[ 0.32 -0.37 -1.61  1.48 -0.92 -0.55  0.01  0.59 -1.74 -0.18  0.11  2.86] : muri
[ 2.47  6.78 -5.69  0.29  3.32  0.60  4.21  5.21 -5.63  2.89  3.55 -8.91] : faf
[ 2.68  6.67 -7.58  2.18 -7.58  5.20  4.08  6.58 -7.62  2.43  2.19 -7.06] : geno
[ 0.21 -0.08 -0.34  0.10 -0.31 -0.20  0.19 -0.47 -0.39  0.21  0.25  1.09] : Monu
howmany geno: [5.20] -> 1
howmany muri: [-0.18] -> 1
has: [ 0.21 -0.08] -> yes
succ: [0.59] -> [-1.74]
succ: [2.18] -> [-7.58]

[ 9.31  9.86 -4.02 -4.01] = nev
[-2.75 -4.00  4.17  4.27] = geno
[ 4.86  4.69 -4.12 -5.04] = muri
succ: [4.17] -> [4.27]
has: [-2.75 -4.00  4.16  4.27] -> no
has: [ 4.27  4.17 -4.00] -> no
succ: [4.69] -> [-4.12]
succ: [9.31] -> [9.86]
has: [ 4.86  4.69 -4.12 -5.04] -> yes

[ 4.60 -5.82  2.61  9.41 -8.37  5.66  6.38  5.35  2.25 -1.06 -3.17 -5.79
 -0.85  7.55] = nev
[-4.71  1.76 -0.06 -2.77 -2.77 -2.77  1.75 -1.67 -8.64  1.02 -9.51  7.97
 -5.29 -8.12] = faf
[ 4.60  4.60  2.61  9.41 -8.37  4.61  6.38  5.35  2.25  4.60  7.82 -5.79
  5.35  7.55] = kob
succ: [1.75] -> [-1.67]
howmany faf: [-2.76] -> 0
howmany faf: [-5.29] -> 1
has: [-2.77 -2.77 -2.77] -> yes
has: [ 1.75 -1.67] -> yes
howmany kob: [4.61] -> 1

[-0.55  1.35 -0.44 -0.80  3.27  4.13  3.68  1.51 -0.71  0.83 -0.82  0.01
  2.62  4.68  0.33  0.13  1.58  2.50 -4.01  5.29  1.71 -0.39 -0.89 -2.70
 -5.80] : vip
[ 1.50  4.02  4.05 -5.97  3.60  1.40  1.21  1.66 -2.37 -1.40 -2.58 -1.11
 -2.56 -0.51 -0.11  0.17 -4.60 -0.50 -1.94  4.18  0.10  0.40 -3.12  6.07
 -1.46] : Monu
[-3.93  3.82 -1.43  4.63  1.15  0.88 -7.51 -3.37  0.49  3.35 -4.30 -2.10
 -0.60 -2.95  3.12 -3.56  0.79  1.06 -2.19  2.28  1.96  3.19 -0.56  1.34
  0.03] : gev
[ 1.50  4.02  4.05 -5.97  3.60  1.40  2.19  1.66 -2.37 -1.40 -2.58 -1.11
 -2.56 -0.51 -0.11  0.17 -4.60 -0.50 -1.94  4.18  0.10  0.40 -3.12  6.07
 -1.46] : nizos
[-2.84  2.35 -0.60  0.11  2.88  2.71 -0.78  0.03 -1.83 -3.06 -0.20 -2.72
 -2.24 -3.39 -0.97 -1.39 -3.55  2.04 -1.65  3.74 -0.82  1.38  0.14  5.67
 -3.89] : muri
has: [4.63 1.15] -> yes
succ: [2.04] -> [-1.65]
has: [-0.78  2.71] -> no
has: [ 1.40  3.60 -5.97] -> no
has: [-3.39 -0.97] -> yes

